128 stands for zero in the data rows.
A hidden rule labels the rows of this table. It goes by one to three of the table's principal directions, not those with the most spread.
[130 127 141 110 118 145 142 120 151 124 101 138 130 119 158 129 118 131
 101 140 106 127 123 133 127 134 109 159 125 136 121 118 135 133 141 111
 131 118 125 139 132 117 145 114 143 123  98 142] z887
[113 134 181 129 116 113 146  95  91 161 151 148  91  87 118 124 131 161
 106 142 152 149 137 139  99 157 114  89 138  84 163 138 133 128 133 121
 112 104  88 137 153 160 176 100 131 109 178 111] z467
[160  86 110  95  86 133 132 170 124 161 176 119 103 132 129 151 118 140
 110  86  96  95 135  82 116  79 148 116 141 172 166 141 121  98 154 100
  77 193 159  87 102 128 112  96 111 138 117  91] z467
[135 150 163 124 125  71  85  91  92 104 115 141 115  99 140 159 133 142
 150 113 157 138 131 155 112 137 152  59 120  81 155 150 169 121 116 134
 125 125 134 120 105 128 159 162 124 117 122  89] z728
[110 155 129 156 156 114 120 112 119  97 104 112 167 142  98 117 134 111
 175 122 157 136 116 147 124 121 150 125 109 116 104 122 123 132  92 133
 155 114 130 124 116 107 107 171 136 137 143 133] z983
[141 124 147  96 104 133 118 179 173 141 157 148 104 100 178 112 111 111
 105 134 143 193 164 161 109 134  80 155 213 119 115 158 110 167 164 101
 107 105  95 142 175  98 125 141 131  80 137 113] z728
[ 98 135 124 141 166 135 127 102 118 115  85 123 144 108 108 121 122 117
 138 132 146 131 101 144 129 166 123 133  92 113  96  98 142 142 103 160
 169  72 115 153 138 159 145 108 128 131 153 160] z983
[130  79  83 161 110 169 151 189 180 156 115 111 118 154 135  89 125 107
 171 159 137 156 148 145 154 124  93 218 198 172  91 117  86 159 163  77
 178 125 132 114 162 105  86 146 125 122 122 129] z467
[129  89 101 121 122 147 157 179 152 141 149 119 128 150 121 112 120 114
 141 108  95 137 143 124 119 118 116 180 153 178 124 119 112 122 163 106
 126 157 129 102 125 118 101 103 129 132 113 129] z728
[107 147 126 156 145 126 146 140 168  94 116  96 171 167 115  87 127  90
 174 128 128 159 119 158 130 131 131 191 158 148  79 103 104 136 122 109
 171 127 133 121 125  75  89 180 159 137 123 145] z728
[130 121 147 123 138 128 144 153 155 128 111 140 155 121 131 110 122 109
 145 126 129 161 158 172 121 149 109 176 156 146 118 125 123 147 143 118
 144 114 108 124 159 107 128 129 140 102 125 131] z728
[140 112  86 120 114 157 116 165 143 134 162 123 109 162 131 132 133 123
 120 123 122 110 130  79 150  88 123 120 142 139 121 158 102 126 125 131
  87 165 142 125 137 106  95 137 102 131 126 129] z887
[168  84  96 135 107 146 130 155 140 160 143 142  77 163 158 151 157 135
 116 157  99 107 156 102 159 155 118 142 174 155 164 133 129 124 179 122
 140 168 146 116 121 129 146 120  94 142 110  91] z728
[110 147 132 133 149 151 135  82 109 130  97 146 156 121 110 141 141 147
 105 149 133  94 123 109 157 143 123 126  66 111 135 119 140 128  95 166
 132 107 117 165 152 173 149 103 125 132 139 167] z306
[121 127 114 129 132 168 142 130 142 131 109 120 154 141 102 106 114 117
 118 138 130 114 113 118 140 119 121 150  99 156 112 117  98 132 113 131
 142 125 135 140 132 128 105 114 135 142 139 163] z887
[149 115 121 130 116 175 167 159 137 170 153 140 159 159 101 125 146 140
 102 148 108  86 153  78 160  70 123 168 115 170 151 143  78 125 119 118
  83 180 123 117 164 122  89 110 124 129 123 146] z474
[102 158 167 123 166  80  99  92  82  82 124 134 114  77  99 116 108 121
 143 103 157 161  96 158  94 167 142  39  93  82 121 129 158 119  92 185
 119  87 104 138 119 146 159 112 140 114 166 146] z306
[136 146 141 132 129  74 103 141 117 121 162 117 122 126 134 136 132 122
 156 109 147 160 145 160 104 121 150  92 157 103 136 151 136 131 134 123
 121 134 128 108 105 102 115 173 122 117 131  91] z887
[114 166 128 163 153 121 140  91 118  89 111 133 155 160 122 118 157 138
 143 155 124 123 123 123 150 123 139 120 102 103 119 127 132 118  98 148
 128 122 122 141 123 108 127 166 144 138 115 149] z983
[112 110  72 142 133 208 167 137 164 118  77 122 153 176 113 100 121 124
 130 165  99 105 102  98 170 110 104 195  89 175  93 104  98 126 123 121
 156 128 148 145 132 113  92 109 135 156 108 191] z887
[151 136 120 109 115 197 157 129 149 170 145 163 147 138 156 142 147 151
  45 167  95  79 160  74 161 106  97 175 111 152 154 137 109 137 133 131
  86 133 105 166 168 154 131  82 118 127 119 163] z983
[126 162 127 149 126 144 126  83 143 102  72 139 149 149 148 125 140 142
 127 183 132 120 123 139 173 140 122 136 103 112 123 126 134 134 113 133
 164 110 147 162 128 110 134 167 140 137 104 157] z887
[151 100 127  77  97 167 144 166 149 166 147 136 137 119 146 151 109 133
  83 100  93  93 137  92 110  76 118 174 127 172 141 133 118 123 150  87
  81 162 130 111 138 130 114  77 122 126 106 119] z306
[134 125 138 106 142 130 111 149 131 148 155 135 110 107 133 135 126 113
 104 117 149 139 138 127 115 150 114 111 151 109 118 148 123 153 125 153
 106 105 100 143 166 130 146 111  99 103 169 122] z474
[134 122 125 131 126 123 117  94  88 138 137 133  90 123 129 164 145 153
 102 127 121  82 112  81 133 127 144  73  89 110 161 134 145 109 118 146
 106 149 132 125  97 161 159 106 106 147 118 117] z887
[148 108 149  83  93 154 146 188 180 163 167 135 123  99 174 122 105 114
  81 113 105 146 150 121 104  95  90 203 196 162 116 132 104 151 165  75
  85 136 101 120 171 110 112 101 142  96 111 121] z887
[144 104 172 108 111  97 128 187 137 149 169 138 115  77 142 126 120 110
 134  91 147 175 159 147  84 103 114 148 209 132 132 144 112 150 146  88
  86 137  87  90 167 111 123 133 140  79 138  78] z983
[137 112 115 100 134 125 106 143 126 107 130 131 106 118 134 147 121 115
 116  98 117 124 111 106 127 141 134  96 128 133 129 131 144 118 126 160
 108 136 140 128 118 128 143 112 112 126 135 121] z983
[144 133 123 108 153 159 159 107 137 135 115 139 137 145 147 157 146 135
  52 148  65  74 119  89 154 163 129 144  73 155 146 104 142 119 135 174
 122 130 129 155 109 138 165  73 113 149 100 170] z474
[120 123 108 123 134 133 121 152 151 117 107 115 156 134 124 113 112 111
 165 110 142 146 135 157 129 122 128 153 137 136  93 131 129 140 122 121
 144 108 140 128 148 105 106 146 124 115 135 134] z887
[105 172 113 135 163 110 123  95 145  64  85  94 170 157 135 128 121 106
 144 122 102 126  80 147 133 144 157 143  84 126  82  89 156 118 109 151
 174 106 162 143  74  96 116 161 148 160  95 164] z887
[139 138 131 136 134 143 150 142 145 133 129 145 158 136 135 110 141 126
 116 151 119 137 158 138 142 128 114 165 145 144 130 126 113 139 132 130
 126 117 111 139 155 123 120 130 140 118 131 140] z983
[163 105  93 135 132 145 116 179 156 101 126 120 117 149 136 125 134  96
 133 134 103 113 108  86 170 106 135 142 155 177 109 119 106 126 122 150
 116 166 154 108 126  91  94 143 125 135 102 138] z467
[105 174 163 115 130  80 100  66  89 104 123 125 108  89 143 151 114 155
 118 120 145 140  95 148  98 142 147  53  89  59 134 134 176 118 111 139
 124  90 129 148  94 142 163 135 132 126 134 126] z467
[131 110  90 181 132 135 122 162 147 114 122 115 114 169 114  90 142 107
 189 166 148 153 130 136 169 124 120 147 176 139  97 131  94 141 128 127
 162 142 141 114 146  97  85 181 128 130 125 130] z887
[148 122 133  79 134 151 145 143 135 159 163 143 125 123 154 170 137 131
  47 109  80  89 134  81 114 129 122 146 116 145 149 125 137 126 146 144
  79 140 109 138 131 143 155  67 104 129 124 127] z887
[134 104 139 140 126 146 152 127 119 174 119 151 120 108 124 130 146 150
 114 155 139 114 160 122 151 145 108 142 130 126 149 134 122 145 129 131
 124 114 101 136 180 158 158  98 111 105 143 131] z474
[145  97 115 121 117 133 110 135 129 155 119 128 106 115 144 156 132 131
 117 129 126  96 128 109 153 137 127 135 134 133 131 123 142 134 136 135
 134 136 142 127 147 159 145 110 104 125 114 115] z474
[100 132 115 155 140 143 164 135 153 133 100 115 178 157 100  92 132 120
 172 147 142 162 147 174 142 152 118 194 145 138 103 108 113 143 132 115
 186  97 131 142 159 115 108 153 139 126 163 143] z983
[128 114  90 164 107 187 162 104 118 180 119 140 140 175 108 133 164 175
 109 188 124  62 149  71 197  93 116 154  86 133 153 138  98 123 115 121
 124 157 140 147 163 167 115 120 111 148 116 152] z887
[132  94 115 110 111 155 168 157 139 186 156 135 121 130 138 136 129 146
 110 119 102 123 172 126 111 131 108 177 141 159 157 132 127 131 175  92
 121 134 111 121 136 147 135  75 107 122 131 121] z887
[139 175 174 141 140  71  84  88  92  86 123 152 108  93 152 143 139 138
 141 138 161 153 130 155 110 132 143  46 124  69 146 158 156 133 104 143
 111 108 105 128 105 110 153 172 134 109 118 110] z887
[ 97 130 118 156 138 131 148  77  94 125  84 124 144 135  86 117 133 157
 146 146 142 114 115 137 148 148 139 101  64 110 137 115 137 112 103 149
 161 107 144 144 120 162 145 122 133 144 144 152] z887
[117 157 156 142 138 114 119  95 113 126 129 152 110 105 143 127 143 144
 117 162 157 152 143 145 135 159 108  98 133  75 136 146 138 148 117 149
 126  91  91 160 156 142 159 141 126 104 146 138] z887
[ 99 144 154 156 133  69 127 110 119 107 121 102 132 125 118 107 121 123
 192 121 146 177 117 192 100 151 145 134 158  99 107 106 149 124 138 103
 177 111 134 108 114 117 126 172 158 128 129 103] z306
[101 158 174 141 155  89 110  72  75 139 141 133 117  89  96 130 135 139
 114 130 177 134 117 146 107 169 134  56  98  57 133 132 138 136  94 173
 128  86  92 153 147 182 172 120 127 117 179 125] z728
[121 109 106 137 125 120 108  99  95 131 105 130 106 130 112 144 133 149
 147 127 146 109 123 126 141 147 139  79  98 105 144 135 151 114 123 146
 146 126 152 131 117 164 153 124 107 139 136 112] z728
[123 131 150 116 117 107 115 131 116 134 159 139  94  94 139 124 115 134
 127 120 143 165 140 149  97 142 114 101 155 107 144 142 138 132 147 121
 116 116 104 128 129 144 139 116 130 110 146 116] z306
[162 110 111 130 118 152 103 108 108 122 116 144  59 117 150 160 139 142
  75 166 103  73  80  52 172 136 130  75 104 137 154 116 137 111 122 168
 114 154 149 135 101 158 157  93 111 155 106 138] z983
[120 119 131 114 139 117 125 131 118 126 138 118 118 119 123 143 125 117
 121  96 125 125 109 117 100 131 136 117 124 122 122 120 134 124 127 131
 120 129 122 118 110 133 140 115 122 134 135 112] z983
[128 120 138 130 133 141 136 109  98 159 143 133 119 120  96 138 137 136
  95 130 136  96 120  97 124 136 132 103  99 127 154 123 112 122 117 147
 120 138 115 132 126 171 146  92 118 143 158 125] z728
[144  88 107 142 101 149 157 202 162 151 171 110 119 159 121  94 126 110
 148 125 114 139 144 107 130  67 116 181 188 180 114 139  69 131 150  76
 100 183 127  82 141  82  67 143 138 122 105 119] z887
[112 143 112 137 145 119 129 121 138  99 103 114 154 134 128 115 120 119
 155 122 127 145 123 157 130 141 136 138 113 131 106 115 143 129 122 136
 158 101 140 136 109 115 118 144 136 132 122 151] z467
[123 137 127 111 127 102  97 122 146  85  97 117 109 109 161 125 102 110
 139 116 132 168 103 170 114 167 129 104 144 113 104 120 158 133 140 135
 161  93 151 140  98 102 146 151 134 123 121 124] z887
[122 120  99 167 132 127 122 131 138 113 119 106 109 163 128 126 147 116
 170 144 135 129 114 116 154 135 135 142 153 128 109 118 122 130 127 121
 163 143 146 118 114 105 113 171 118 146 121 120] z467
[ 97 162 128 139 154 117 115  96 130  87  90 113 129 127 125 112 112 118
 152 143 147 164  93 169 120 168 128 107 104  97  95 115 145 137 115 146
 178  77 134 155 102 109 132 151 134 136 144 159] z467
[160 115 131 109 100 102 104 167 149 119 164 125  87 126 177 139 119 116
 133 106 107 145 140 132 107 110 130 125 187 144 136 146 137 124 167  94
 104 163 137  94  99  88 118 145 126 120  85  90] z728
Here are more rows. What is the label of each one?
[130 131 131 148 148 104  92 104  87 115 131 134 107 120 109 150 145 127
 154 119 152 108 120 113 129 139 148  76 111 106 143 134 147 120 105 157
 129 139 122 117 114 156 143 131 110 137 137 112] z306
[129 121 104 147 108 145 131 148 159 144 130 123 103 137 152 104 127 129
 132 173 138 160 141 145 157 146 100 154 174 129 116 131 111 151 154 114
 160 108 134 147 147 120 113 149 124 120 134 138] z467
[104 130 142 132 142  93 133 135 115 108 136  99 131 118  94 105 105 113
 168  92 138 159 102 156  89 124 148 108 124 124 107 118 127 119 119 122
 134 123 129 101 104 108 113 135 144 128 143 126] z474
[152 135 143  96 127 110  80 111 104 101 127 132  70  91 148 156 105 125
  94 114 127 115  81 107 107 136 145  32  99 113 142 142 150 117 117 158
 101 129 140 126  76 118 156 107 111 135 123 124] z474
[134 148 151 153 112 117 147  94 119 145 128 124 127 135 134 127 136 150
 130 159 118 120 137 146 123 136 140 138 120 136 163 114 133 119 148  93
 162 137 134 119  87 131 132 133 142 151 110 124] z467
[126 136 132 109 108 109 112  58 108 137  94 116  85 120 162 178 120 163
  96 137 109  96  96 135 126 183 149  80  78 100 162 112 189 108 154 128
 175 115 174 148  57 154 191 108 105 161 107 116] z474
[143 104 107 151 100 166 137 139 139 169 144 129 108 146 141 123 141 140
 115 164 121  93 137  91 154  96 109 171 151 147 128 126 100 133 143  92
 126 154 126 121 151 150 109 119 126 140 102 125] z728
[138 118 122 113 102 102 111 133 119 107 132 112 102 129 128 136 108 132
 142 106 113 131 100 124 119 108 153  87 126 138 142 129 140  98 140 117
 121 166 172 100  76 109 116 139 136 144 106 107] z887
[ 93 153 150 160 167 114 149 108 109 120 118 128 176 124  78 100 136 123
 165 133 153 148 134 161 123 143 130 145 106 113 113 112 123 135  98 148
 150  99  96 135 157 148 119 132 150 121 160 154] z306
[144 151 162  99 130 101 124 117 108 117 153 145 118  97 148 155 129 142
  82 116 102 121 121 110 112 120 141  85 109 116 158 136 150 114 124 151
  75 137 116 128 110 129 150 106 133 119 115 129] z467
[104 166 152 152 166  83  97 107 101  82 129 112 137 114  96 110 125 105
 169 111 172 154  98 149 108 127 150  72 116  83  92 134 127 133  77 159
 126 105 110 124 124 110 118 170 141 120 152 135] z887
[123 130 126 154 152 138 149 177 168 114 127 104 187 161  95  87 129  79
 180 124 131 150 131 146 135 106 130 212 167 171  78 106  84 144 116 112
 151 142 122 104 159  80  66 164 152 126 133 142] z306
[120 114 146 150 148 119 148 130 105 144 136 129 132 123  94 118 140 124
 148 120 142 128 136 133 109 132 131 131 128 127 130 122 115 130 119 125
 128 129  97 106 142 140 136 115 130 124 147 116] z887
[109 138  87 134 126 150 152 122 129 106 136 113 173 194 101 120 134 142
 149 114  93  94 123  95 142  68 148 147  80 149 123 131 119  90 114 118
 105 175 159 118 102 112  80 140 141 160  94 154] z728
[102 129 142 149 119 111 135  88  97 163 124 137 126 119 109 126 138 158
 155 138 171 149 170 175 114 169 120 113 124  92 164 139 143 134 143 110
 170 100 113 141 133 175 159 131 119 123 165 104] z728
[106 165 155 128 148 134 151  68 122 126  82 148 168 128 126 135 138 147
 114 151 134 131 146 166 127 181 120 136  78 105 147 120 152 135 123 140
 168  83 112 169 125 141 170 121 130 130 145 152] z728
[132 128 128 156 131 171 175 134 122 172 148 161 163 147 108 113 161 157
 103 180 114  94 167  92 167  82 102 181 112 138 142 136  91 134 116 128
  88 146  87 136 198 163 104 103 140 117 113 161] z728
[118 165 150 128 160  76  85 109  95  92 138 126 146 110 109 130 124 117
 161  94 163 142 122 156 100 125 156  64 111  80 111 147 151 126  89 162
 109 106 117 126 130 125 130 156 128 114 148 117] z728
[126 104  99 117 116 141 124 165 146 128 132 124 128 137 129 126 121 119
 147 110 129 143 136 124 132 112 119 150 156 142 116 135 122 130 139 116
 123 137 141 121 144 119 106 135 121 120 134 117] z983
[113 172 120 121 145 139 128 105 133  94 114 141 160 161 122 117 129 134
 133 139 134 147 141 149 132 137 126 102  91 107 129 157 131 126 112 152
 125 109 130 162 118  91 122 154 123 128 145 160] z728
[116 125 103 138 122 145 142  93 133 114  87 132 132 147 143 127 135 145
 129 140 116 120 135 134 146 159 122 137 105 131 138 117 149 117 139 125
 165 111 147 149 101 139 154 129 129 146 114 140] z983
[160 125 130 121 130 153 136 142 138 155 142 154 127 132 149 142 148 131
  86 151 114 105 159 106 144 128 114 142 134 144 151 143 115 142 137 137
 105 136 107 136 146 129 138 109 110 120 120 130] z887
